Where one turn sends some rows of the set: a few examples, then the rows asked
lur: [ 17  14  18  11   6   0  -6 -30   7   0 -19  -3 -11]
daba: [-10   2 -13  20   6   5 -30  24  12  -5   2   4  12]
sop: [ 10  10  15  19 -10 -15   2 -31  -3  -6  -8  -1  -1]
toz: [  4  17  12   1 -22 -26   6 -24 -10  -1   1   1   8]
tup: [-14   9   3 -10  14 -22   5  17 -37   6 -14  -5   0]
tobep: [ -4   0   1  22  -9  -3 -11 -12  27 -11  -7  -8   8]
Sim: [  5  28  10 -24 -18 -24   1 -15  -9   7  -3   2   6]
tepib: [ 30 -21  -5  -9   6 -19  -1 -11 -12  10   1   3  11]
Zinu: [ -5  -8 -18 -10   3  28 -11   9 -19 -18  -8  12   7]
Mep: [-10   4  -6  15   6 -15 -20  39  -1  -2 -11  -7   7]
nukot: [ -6  -1 -19   3   7  25 -28  12   6 -10   1  13  11]
Nuka: [-16 -11  -7   1   9 -11  -5  30 -20   1 -21  -4  16]
timuv: [ 31 -14  -9 -18   3 -13  -7 -13  -8   9   9   7  14]
pul: [ -7   7  -3 -26  19  10   3   1 -37  -1 -13   7  -5]
Miz: [ 32 -19  -1   0  13 -23  -6  -7  -4  14  -4  -2   8]
noz: [-11  -8  -4   3  11 -10  -5  34 -21  -2 -25  -8   6]
mada: [ 34 -11  -1   0  15 -22 -16  -2   7  16  -1  -2   5]
gafo: [ -2  29  13  23  11 -19 -13 -10  -5   1   7  -7 -17]
Zal: [ 33  -7 -10 -19   5 -11 -16  -8   3  13  11   9  10]
Kevep: [ -7  23  -1  30   8 -12 -22   8   2  -4  15   2  -3]
botu: [ -8  20  10 -11   5 -21   8 -11 -36   2  -3  -6 -11]
zenof: [ -6  10 -13  15   0   3 -31  29   9  -9   5   3   7]
Semul: [  2   0  -1  -1   2  20 -14 -17  27 -10 -15  -3   0]
tubo: [ 11  31  13 -33  -2 -10  -7 -13   0  11 -14   1  -4]
Mer: [ -3  24   4 -26   8   1   2 -18 -31   1   0   3 -14]
Pado: [-14  16   5  18   9 -33  -8  20 -17   4   0  -6   1]
tisep: [ -9 -14 -11 -10  10  12  -1  18 -30 -10 -23   2   6]
segub: [  3  34   7   8  13   3 -20 -17   1  -2  11   1 -20]
giso: [ 34  -5  -6  -9  11 -15 -21  -3  11  16   7   3   7]
pinaz: [ -7  23  14  13   7 -30   2  -7 -24   3   0 -10 -12]
Lik: [-11  -1   3  13 -18 -27   0   0  14  -5  -8 -13  16]
kolek: [-14   1   2 -18 -16 -27   8   6  -1   1 -18 -13  18]
lipo: [ -2  20  -7  15  12  20 -25  -7   3 -10  15  13  -7]
zuzi: [ -8  -9 -19 -15   8  27 -15  10 -13  -9  -9  13  13]
Sifam: [ 17  24  17 -14   9   1 -10 -21   9   8 -23  -2 -12]
Nudi: [ -8   2   0 -39  -6  -4   4   0   0   3 -25  -8  11]
Fizu: [ -2  13  -8 -13  19  30 -12 -12 -18  -8   1  15  -9]
kogu: [-14  -3  -7  19   7 -14 -18  33  -1   1 -10  -4  15]
belol: [  0   1  -2 -31   3  19  -6 -11  14  -3 -24  -2   1]
Zosab: [-13 -14 -13 -15  10   9  -3  19 -26  -3 -21   5  15]
ren: [ -4   3 -19   3  -2  24 -26  13   1 -17   7  13   7]
gemi: [  1  31   3 -16  10  13 -12 -21 -13  -2   8   7 -19]

Nudi turns into belol
Miz turns into tepib
sop turns into toz
Now these:
Nuka turns into Zosab
Fizu turns into lipo
Mer turns into gemi
tisep turns into Zinu

